(in the rows, 128 means zero)
Where one turn sends some rows of the set: a few examples, then the rows asked:
lako: [ 93 145 122 109 118 108  95 126  78 119 188 126 130  98 110 126 117 121
 105 149  94 133 154 157 156 130 124 117 151 131 147 150 124 121 177 151
 141 122 145 129 118 142 145 141 133 105 116 140 106 149 147 143 123 129
 163 158 143 134 134 110 108 116 138 102 130]
kibul: [162 116  80 123 104 163 130 140 144 140 124 141 144 112 121 115 152 113
 128 124 129 133 120 112  84 135 167 121 144 116 118  95 129 115 130 128
 118 117  99 118  98 144 114 113 160 125 122 135 116  98 125 134 112 132
 109 133 109 117  85 127 105 103 180 110 153]
koso: [114 166 153 102 117 100 114 127 122 109 125 122 138 162 119 141 153 165
 111 126 120 151  84 122 129 122 141 136  88 180 134 118 155 165 157 133
 133 143 158 150 149 118 114 138 130 123 127 128 138 143 139 118 119 135
 127 128 125 162 141 128 153 130 116 166 130]
Sosif: [125 101  93 151 118 129 113 116 187 142 142 133 115 161 126 107 128 144
 111 136 143  94 142  96 132 110 181 144 116 133 132 134 136 131  97 132
  99 136 121 106 136 179  95 126 136 113 144 142 120 110 150 148 133  97
 138 117  98 126 124 164 113 104 145 104 127]
Kapez: [129 115 167 132 162 123 139 129 120 141 130 114 108  95 142 146 135 145
 125 128 127 116 177 141 138 163 129 116 127 122 103 155 152 126 129  98
 149 138 128 129 114 119 144 101 127 148  82 140 159 143 140  90 145 144
 129 105 130 110 163 111 151 152 126 146 123]
sek: [136  83 106 171 151 120 148 111 151 116 120 144 145 157 110 124 106 107
 130 133 136 124  98 126 109 114 124 128  89 114 112  98 143 126  86 125
 110 111  85 125 138 159 117 105 135 132 120 145 133 117 130 155 117 136
 132 142 153 118  97  96 106 130 112  84 113]
forir: [ 89 142 127 114 131 113 104 114  99 114 168 126 133  87 121 113 104 120
 121 131 113 131 164 151 160 134 118 121 149 130 154 158 110 118 169 149
 157 109 131 136 122 148 146 146 126  93 110 136 104 151 143 138 115 112
 176 165 142 130 131 108 102 127 138  98 126]
Furom: [101 140 110 113 116 107 107 123 106 113 186 123 132 104 125 120 106 118
 108 150  98 136 169 153 158 137 125 114 152 126 156 135 118 126 181 140
 146 119 148 125 129 150 139 150 122 111 113 136 100 158 138 146 103 116
 167 160 144 128 141 109 111 114 135  94 126]
Nezi: [133 102 169 128 150 135 146 139 131 135 127 116 108  97 148 147 132 153
 138 122 131 110 180 146 141 166 125 108 123 114 115 143 145 138 134  82
 148 135 118 126 115 119 139  95 134 154  88 147 135 136 141 102 141 148
 125 114 121 113 170 113 146 154 134 147 131]
fanu: [106 156 141  94 114  97 132 128 138 110 122 110 140 162 119 151 153 171
 113 125 126 161  76 137 133 119 128 136  84 158 137 111 141 176 150 132
 131 138 154 152 148 121 111 137 126 134 127 120 138 137 132 129 114 137
 136 142 112 153 128 119 153 131 113 169 125]
tabip: [140  93 102 170 150 122 139 109 155 120 117 145 147 163 114 118 108 111
 117 128 136 130  97 119  97 121 132 128 103 119 108 113 140 117  81 129
 104 110  93 125 136 168 123 101 129 136 111 148 132 121 129 148 128 141
 134 149 149 117  97  91 108 131 117  89 117]
vadu: [116 110 182 122 153 132 138 128 142 146 120 132 109 100 150 143 135 140
 146 116 142 107 169 143 141 149 134 127 122 122 117 152 137 138 132  97
 157 140 120 134 104 124 139 105 137 144  84 142 147 139 129  91 137 126
 122 102 120 102 165 117 147 157 124 153 124]
tope: [100 161 154  83 106 100 115 131 136 115 118 115 146 155 129 137 153 157
 125 114 133 150  80 138 125 117 132 140  87 175 127 117 136 164 157 135
 133 137 158 157 150 115 114 148 128 106 131 127 137 143 126 121 113 127
 127 149 117 152 125 115 129 146 130 153 125]
Rusen: [121 105  91 149 119 144 116 122 191 135 149 108 111 160 127 114 129 139
 110 130 142  89 152 112 133 113 178 150 108 130 130 138 137 137  99 127
  96 139 123 110 138 174  85 127 138 113 136 135 114 110 143 156 127  92
 138 119 101 126 113 159 113 107 141 100 129]
Zizu: [159 112  79 123 123 163 142 136 145 129 121 138 146 100 127 122 149 106
 134 118 132 136 129 118  79 133 167 123 138 117 122  87 129 112 134 123
 119 119 101 109 100 143 104 128 147 121 124 134 108 104 118 134 110 134
 112 136 102 126  81 130 113 103 179 119 155]

kibul goes to tabip
sek goes to Rusen
koso goes to lako
Now these:
vadu goes to tope
fanu goes to Furom

